D: 3 groups of rows, each row roughly a mix of its group's hidden directions:
D (104 x 10):
[[-31  -1  -8   5 -10  33  11 -12  -5   3]
 [ -2 -18  25  10 -25  -1 -12 -20  14 -12]
 [  8  11  27  11   2  16   4 -28  -7  19]
 [ -5 -12  33   0  16  10  22 -13 -15   5]
 [ -1  12 -36  -2  16  -6   3  25  -5   8]
 [ 14  -4 -26 -33  13  11   3  10 -10  -4]
 [  3 -20 -14   1  -5  -1 -19 -30  12 -21]
 [  1  17   3 -26   5  -2  34 -14   5 -12]
 [ 21  -1   4  10   8 -32  -9  20  17  -9]
 [ 15 -15  11   0   1 -13   2  36  19 -11]
 [  9  14  -2 -25  27   1 -11   0 -15  24]
 [  2  -7  -5  12   0   4 -12  38  20 -18]
 [  3  -8  -5   6 -15  26  -4  26  26  10]
 [ 22   4 -24   9 -12  -9 -15 -19  11 -21]
 [-12  27  -9 -15  13 -17   7  13  20  17]
 [  4 -11  -3  -4  -3 -19  10  32  26 -13]
 [  3 -11  -9  16  -3   3 -14  36  22 -10]
 [  4 -16  -1   6  -7  -9 -10  29  27 -20]
 [ -7   1  -3   3   6  -6  25  41   2   9]
 [-38  19  -8  -3   6   2 -12   4 -15  15]
 [ 24 -14   2  -3   7 -19   6  22  28   0]
 [-11 -17  11 -21 -18  12  24  -1  21  10]
 [ 11 -18  13   8 -19   2  -1 -27 -23 -16]
 [-33   7   7  19  12 -15  -5  -8 -18  14]
 [-19  -9  14  -4  -1  10  -8 -37 -16   8]
 [ 25  -9  15 -19  19  -3 -25  -1 -15   4]
 [-14   2   1   4 -11  18  11 -32 -26   5]
 [  5  25   8  -7   1   0  17 -26 -21  19]
 [  7  23  -4 -19  25  -8  17  17   8  16]
 [ 10 -16 -23 -37   8  -4   7   3   3 -12]
 [  5 -30   2   7 -18 -14  -7   6  23 -20]
 [ 21   6 -14  27 -13  -9  -4  -9  24 -16]
 [ 27   9 -18  -4   0 -26   0   9  22 -12]
 [  1  -1  -4 -20  16 -10  -1  42  -1  -4]
 [ 14  -7 -13 -23 -13  35   8  -6  -7  -5]
 [-10  24 -26 -16  16   5  12   9 -21   2]
 [-13  -6  16  -3   2  12  -5 -26 -33  10]
 [ 15   8 -18  17  -1  24   2 -30  -5  -9]
 [-10   5   2  26 -20  -1  -9 -28  15  13]
 [  3 -14  -4  14 -17  33  19  -7  -5 -16]
 [ 10  -1 -16 -13 -12  40   6  -7   6  12]
 [-12   9  -4 -13  -3 -18 -25  26  21   5]
 [ -1 -17  -3   9 -20  32   4  -7  10 -22]
 [-13   5  16  12  -8  11  19 -30 -19  11]
 [  6  -3  24   8   0  21  11 -29 -21   1]
 [  5  16  -1   6   8 -11   2 -36 -27   0]
 [ -8  19  21 -17   4  15   4 -24 -19  12]
 [  0 -22 -11   4 -10  15 -17  19  29 -10]
 [ -9 -14  16   2  -5 -20 -21  20  26   6]
 [ 38  -8   4   4  -7  -2  18  15  11 -15]
 [ 27  -6  -1  13 -14  10  17 -30   2 -12]
 [-11   7 -17  23 -15   1  22 -20 -21  -4]
 [ 17  26  -3  -8   7 -12  22  28  -3   6]
 [ 20   4   7  19  18 -10   6  22  27  -3]
 [-24 -37   3  -9  -1   7  -9 -13   0 -15]
 [ 13  17  -7 -13  10   7  -6 -32 -14 -21]
 [ 27  22 -21  -4  -1   0  23 -15  -7  -4]
 [ 10   2  -8 -15   8 -12   7  42  11  -5]
 [-10 -18  28  -9  -1  -7 -26  21   6  -3]
 [-12   0   1  -6 -14  10   0 -36 -26   3]
 [  1  -9  23   9  19 -28 -16  21   2   3]
 [-18  11 -12   4   0 -33  -4  22  19   3]
 [ 32  10  -1 -21  14  -1  25   6   5  -7]
 [  0  -6 -22 -21   2  -3  -8  29 -11 -22]
 [ 20   4 -11  -3  19  -7   3  38  11   3]
 [  8   6  22  -9  -5 -16 -17  11  33   9]
 [ 10   2   4 -12 -13  19  -2 -41  -9  -2]
 [  7  17  -2  -5  11  -5  -3 -36 -25  -8]
 [  4  17  16   8  15   0  22 -17  10  28]
 [ -1   6   8  10  -4 -27   9 -35 -10  14]
 [-22  -9  13 -22  -8   4 -20  10 -15 -22]
 [  0  -5  -4 -20  11 -19  11  37   0   9]
 [  5  -2  -4  -3   1 -12   5  44  17   7]
 [ 16  -1   1  21 -26  11 -16 -27   4  -3]
 [ 26  16 -24  16  -1  -8  14 -17  -7 -12]
 [ -2  -7  40  -5  18  -2 -10  -7  -9  15]
 [ 14   8  15  15 -14  -6 -18 -11  29  17]
 [-33   1 -15 -14  13 -13   1  26  -4   0]
 [ -2 -20 -15   0 -30  14  -7  -4   2 -27]
 [ -9   4   6  -1   1 -14 -15 -32 -30   8]
 [ -6   8  29  11  -4   5   9 -32   6  16]
 [-14   4  13  -7   8  -7   9 -28 -31  13]
 [-39  -6 -11  -2  -3 -13 -17  19   1  -2]
 [-14  -4  11 -15  -2 -16 -26  27  17  -1]
 [ -9   6   2  -8  26  -2 -10   6 -39  -1]
 [ 22  -4  13 -13  20 -15 -19  22  15   2]
 [-23  18 -20  -6  15  18  -9 -15  -9  18]
 [ -6  11  11  18 -12 -23  10 -33  -8   2]
 [ -9  -6  -9 -16  22  11  -1  10 -36   1]
 [-34   7  -6   6   0  -6 -24 -24  -4   4]
 [ 35   1   6 -17  -4  23   7 -17   5  -3]
 [-41   7 -13   2 -17 -10 -10  -7   7  -4]
 [-14 -28   1  23 -12  -2  -7 -17  13 -19]
 [-18  13  37  17 -10   6  10  -1   8  -7]
 [-11  -8 -11  14  -8  12  23 -29 -18 -13]
 [  5   8 -12 -10   2  30  18 -14 -25  12]
 [ 13  -1 -11 -20   7  14  -5 -10 -37   8]
 [ 30 -12  11 -18  -7  20  12  -8 -18  -2]
 [  2 -14  -4  -3  -2  -9  -7  36  28  -8]
 [ -3 -13  -5  -6 -16  15  27 -32  -1   8]
 [ 16 -23   6  -7  -6 -15 -14  24  21 -14]
 [ 15 -12   4   8  -7   4  22  32  18 -13]
 [-37 -16  13   6 -12   1 -20  -3 -10  -6]
 [-13  -2  19 -22   6  11 -36  -6   6   0]]
which group is each row in? (one row of each group first):
[-22   4  22  -5   5  29  -7   2 -20  16] | <38>
[ -2  -8  21  -4  11 -21 -14  27  22   1] | <24>
[ -2  22   0   9  16  -3  23 -13   9  30] | <8>

[ -8 -23  -4  -5 -16  -9 -16  27  13 -20] | <24>
[ -5 -11   0 -19  16   9  -8  39  -2   7] | <24>
[  4  20  28  -5  -9  17 -19 -22  -7   8] | <8>
[ 17 -24 -20   4  -8   7   2   5 -16 -28] | <8>
[ -4  10   5   1  13  -3   0  41 -14  19] | <38>
[  7  10  37 -12  18  11   8  -7  -9  15] | <8>
[  6  23   2  -8   8  -6  23   1 -25  25] | <38>
[-17 -25 -14  -4  -4   2  -3  13 -21 -27] | <8>
[-10 -14  23  24 -17   3   5 -25  -5 -13] | <24>
